Each row of R is roughly a mix of the hidden directions of one of a few groups.
R (148 x 10):
[[5, -10, -1, 8, 18, -3, 8, -13, -20, -20],
[22, -18, -3, 4, 2, -22, -12, 3, -11, 0],
[-15, 0, -5, 2, -19, 15, -7, 17, 7, 19],
[-2, 25, 7, -11, 3, 21, 10, -7, -6, 13],
[-7, -3, -14, 9, -21, -1, 4, 15, -16, -17],
[-17, -5, 14, 10, -16, 7, 0, 5, 12, 22],
[-19, 11, -4, -5, -22, 16, -7, 10, 2, 13],
[24, 4, -6, -7, -2, -15, 17, 10, 5, 17],
[28, -2, -1, 3, 4, -20, -13, 7, -8, -8],
[14, 0, 10, -1, 21, 0, -15, -3, 23, 7],
[-10, -7, 8, -9, 16, 11, -5, -21, 13, 17],
[-26, -14, -4, 2, -6, 13, 6, -4, 13, 15],
[28, 6, 2, 2, 4, -17, -7, 2, -14, -14],
[-29, -5, -1, 1, -6, 20, 7, -4, 11, 10],
[-13, 14, 4, -6, 9, 27, 4, -2, -18, -1],
[-6, 6, -24, -10, 0, -22, -8, -12, -10, -6],
[25, -11, -2, 2, 8, -22, 1, 2, -17, -4],
[19, 8, -5, -10, 9, -1, 2, 6, -7, 29],
[-22, -9, 2, 13, 3, 13, -22, -5, 0, -13],
[22, 12, -3, -4, -7, -13, 14, 3, 18, 14],
[-2, -9, -16, 8, -16, -1, -4, 15, -19, -17],
[18, 1, -3, -3, -7, -14, -5, 16, 18, 20],
[9, -26, -5, 2, 6, -23, -10, 8, 1, 6],
[1, 19, -5, 7, -14, -18, 15, 19, -1, -7],
[11, -6, -1, 6, 18, -8, 9, -14, -17, -21],
[-4, -3, -5, 0, -14, 7, -7, 20, 16, 24],
[2, -25, -5, 3, 0, -11, -13, 6, 17, 17],
[-18, 1, 3, -1, 11, 22, -5, -1, -22, -11],
[-17, -9, 11, 9, -22, 16, -3, 8, 6, 13],
[13, -9, 2, 4, 20, -10, 9, -14, -16, -17],
[-22, 19, 8, -8, -14, 15, 5, -9, -2, 4],
[3, -10, -11, 4, 19, 0, -13, -1, 13, -26],
[-23, 5, -7, 12, -6, 25, 3, 5, 12, 2],
[-18, 4, -4, 1, -21, 16, -8, 15, 5, 15],
[6, 1, 7, -7, -3, -6, -9, -4, 35, 10],
[1, 22, 9, -15, -6, 3, 23, -11, 0, -9],
[24, -1, -7, -2, -5, -23, 8, 7, 13, 11],
[26, -10, 4, -2, 3, -25, -8, -5, -8, -4],
[20, -16, 0, 1, 18, -15, -2, 4, 17, 5],
[6, 23, -1, -13, 10, 18, 10, 1, -11, 14],
[17, -23, -1, 2, 2, -24, -12, 0, 5, 6],
[5, -24, -9, 8, 7, -19, -16, 11, 1, 6],
[-29, -6, -1, -1, -4, 18, 8, -4, 12, 12],
[-14, 21, 8, -3, -2, 26, 2, -13, -3, -3],
[-1, 21, 9, -14, -6, 4, 21, -12, -3, -14],
[15, 10, -10, -15, 16, -11, 9, -8, -16, -13],
[14, -22, -9, 0, 4, -22, -4, 13, -3, 13],
[11, -4, -19, -6, 12, -2, -1, 3, -17, -25],
[10, -7, 10, 4, 22, 7, -14, 3, 24, 7],
[23, 6, -4, -12, -2, -19, 17, 6, 4, 13],
[20, -21, -5, 6, 2, -22, -11, 4, -7, 3],
[-22, 9, 7, 4, 4, 24, -11, -10, -5, -9],
[-22, 17, 5, -6, -5, 24, 12, -7, 1, 1],
[-16, 13, -8, 16, -5, 25, -2, 11, 2, -7],
[-5, 26, 9, -10, 2, 21, 9, -11, -4, 5],
[-13, 24, 7, -3, -6, 25, 8, -7, 4, -2],
[-10, -4, -12, 15, -26, -11, -8, 11, -8, -6],
[22, -7, -10, -8, 4, -20, 10, 13, -5, 13],
[1, 2, -9, -6, 27, -18, -4, -16, 8, 7],
[25, -2, 1, -1, 3, -22, -1, 9, 16, 12],
[-6, 25, 9, -10, -6, 18, 15, -12, -1, -4],
[-15, -7, 12, 7, -1, 7, -8, -4, 23, 22],
[20, -10, 6, -7, 2, -17, -16, 1, -21, -1],
[-14, 11, 17, 1, -16, 2, 10, -3, 13, 21],
[-10, 4, 13, -24, 6, -4, 20, -15, -5, 5],
[17, -7, -11, 5, 15, -13, -9, 1, -1, -25],
[13, 1, -7, 8, -16, -6, -1, 22, -16, -17],
[-5, -19, -6, 10, -19, 10, -20, 8, -8, -8],
[17, 18, 0, -4, -9, -7, 13, -3, 20, 15],
[-5, 5, -7, -11, 13, -17, -16, -18, 12, 13],
[-10, 15, 6, 9, -8, 11, 3, -9, 13, -26],
[23, -3, -8, 0, 11, -20, -8, 1, -4, -19],
[-14, 22, 10, -14, 2, 14, 18, -10, -1, -1],
[13, 9, -13, -13, 20, -13, 7, -8, -12, -13],
[-1, 5, 6, -13, 13, -9, -11, -18, 11, 23],
[-22, 12, -4, 6, -6, 23, 13, -3, 13, -1],
[14, 9, -6, -8, 26, -18, -2, -13, 6, -2],
[19, -14, 2, 2, 19, -15, -1, 2, 21, 1],
[11, 5, -8, 8, -16, -8, 4, 20, -14, -19],
[17, 17, 0, -13, -7, -8, 26, 0, 4, 4],
[-3, 21, 8, 5, -10, 8, 9, -11, 17, -19],
[-6, 5, -9, 23, -6, 19, -2, 4, -18, -13],
[-3, 30, 5, -13, -13, -3, -2, -4, 17, 0],
[-23, 10, -4, -1, -20, 19, -8, 9, 1, 6],
[-1, 9, -2, 2, 1, 0, 7, -14, -28, -21],
[9, -26, -5, -1, 6, -22, -9, 8, 7, 11],
[13, -7, 1, -1, -2, -10, -4, 15, 22, 23],
[-15, -5, -6, 16, -28, -9, -5, 8, -6, 5],
[5, 4, 14, -13, 23, 8, 2, -13, 15, 14],
[16, -13, -4, -8, -3, -30, 10, 5, 2, 5],
[18, 2, 8, 1, 20, -7, -16, -3, 21, 5],
[21, -15, -1, -2, 5, -26, -11, 5, 6, 2],
[-20, 10, 11, 7, 0, 23, -11, -12, 2, -11],
[16, -9, 10, -16, 3, -24, 1, -12, -12, 0],
[5, 26, 5, -13, -5, 10, 21, -6, 2, 6],
[-13, 12, 16, 2, -20, 7, 17, 5, 8, 13],
[-11, -7, 7, -7, 17, 6, -5, -19, 13, 20],
[-3, 19, -8, 17, -8, 23, -6, 9, 1, -11],
[-27, 3, 8, 0, -6, 23, 9, -9, -6, 7],
[16, 5, 13, 2, 14, -1, -14, 1, 26, 5],
[-2, 27, 10, -7, -4, 19, 14, -10, 3, 1],
[-16, -19, -1, 14, 7, 4, -26, 1, -2, -4],
[20, 11, -3, -15, 2, -6, 17, 5, -4, 21],
[10, 9, -7, 7, -17, -11, 6, 19, -14, -17],
[15, 8, -11, -6, 4, -7, 11, 2, -21, -22],
[-22, 10, 11, 6, -2, 20, -9, -14, 4, -12],
[17, -16, 3, -6, 5, -24, -18, 8, -2, 3],
[-18, 5, 11, -2, -15, 14, 9, -1, -3, 23],
[-3, 2, -1, -8, -14, 2, -9, 16, 20, 24],
[-8, 18, -6, 0, -8, 5, -3, -7, -19, -25],
[16, 2, -9, 5, 8, 6, -11, 12, 2, 29],
[3, -20, -15, 15, 5, 4, -14, 20, 9, -3],
[-1, 19, 2, -13, 9, 21, 6, -3, -17, 13],
[-11, -3, -5, 12, -28, 2, 5, 17, -12, -6],
[18, -12, -5, -4, -4, -29, 10, 8, 5, 3],
[-8, -21, -8, 7, -6, 3, -16, 9, 17, 16],
[17, -4, -17, -3, 18, -12, -8, -2, -11, -18],
[25, -2, -3, 3, 1, -22, 4, 2, -21, -1],
[-4, 26, -2, 10, -6, 24, 1, 3, -4, -12],
[17, -2, 7, -8, 10, -17, -3, 1, 27, 8],
[-22, -9, -4, 8, -27, 4, 2, 1, -12, 7],
[5, -11, -1, 9, 20, -2, 8, -13, -16, -21],
[23, -7, -13, 3, 5, -11, 7, 21, 1, 13],
[-13, 25, 2, -1, -2, 23, 12, -2, -6, -7],
[-11, -7, 12, 5, 4, 5, -12, -4, 23, 23],
[-4, 4, -3, -2, -21, 7, 17, 6, -23, -13],
[17, -15, 0, 0, 21, -11, 1, 0, 22, 6],
[-5, 20, 13, -10, -2, 0, 15, -22, -12, -4],
[20, -5, 4, -1, 20, -18, 8, -14, -6, -13],
[17, 14, 3, -6, -10, -12, 14, -5, 20, 14],
[10, -4, -8, -15, 24, 2, 3, -17, -15, -9],
[6, -25, 1, -10, 8, -22, -1, -2, 5, 16],
[23, -15, -3, 3, 2, -22, -14, 5, -7, -1],
[-1, 23, 10, -14, -5, 7, 21, -11, -2, -10],
[-6, 6, 8, -8, -8, -8, 18, -11, 0, -28],
[-6, 20, -5, -5, -9, 1, -3, -9, -20, -23],
[27, -9, -3, 5, 4, -21, -14, 8, -3, -2],
[-6, 26, 2, 6, -6, 22, 5, -4, -9, -14],
[13, -18, -13, 4, 21, -4, -17, -2, -6, -10],
[-5, 26, 10, -8, -7, 19, 14, -12, -1, -4],
[-8, -3, -14, 11, -26, -10, -4, 10, -15, -9],
[13, -28, -6, 4, -1, -19, -10, 0, -3, 10],
[25, -13, -1, 4, 3, -25, -11, 1, 2, -2],
[-9, 1, -13, 22, -5, 18, -10, 14, 14, -1],
[-22, 11, -4, 4, -3, 21, 11, 1, 19, 2],
[-28, 2, 2, -4, -6, 21, 11, -7, 7, 8],
[-7, 1, -7, 2, -20, 9, -9, 21, 8, 20],
[-15, 22, 8, -10, -16, 8, 7, -11, -14, 1]]

Here is one row from each group, named. Which group is each of the other rows in?
[-11, 4, -10, 23, -9, 22, -4, 5, -11, -12] -> U
[-7, 19, -4, -6, -23, 4, -10, 13, 12, 12] -> X
[10, 20, 7, -11, 18, -9, 19, -10, 7, 3] -> V
[-22, -14, 2, 5, 5, 8, -18, -5, -13, -15] -> M

[-4, 24, 8, -1, -11, 13, 16, -10, 11, -13] -> M
[11, 3, -9, -1, -12, -8, -13, 21, 19, 14] -> X
[-4, -19, -9, 9, -8, 3, -19, 11, 16, 15] -> U
[13, -22, -8, 5, 2, -26, -5, 11, 3, 0] -> M
[-18, 22, 6, -8, 0, 20, 14, -4, 7, -1] -> U
[-5, 21, 15, -12, -1, -1, 15, -22, -4, 0] -> X
[1, 15, 3, -4, -3, -6, 7, -15, -27, -18] -> X
[-6, -2, 6, 4, -30, 14, 4, 14, -11, -4] -> V
[-16, 24, 7, -12, 1, 18, 14, -4, 1, -3] -> U
[23, -10, -5, 11, 0, -16, -20, 10, 1, -5] -> U
[-11, 22, 10, -15, -4, 17, 13, -11, 5, 3] -> U
[11, -5, 2, -17, 25, 6, -4, -21, -7, 1] -> V
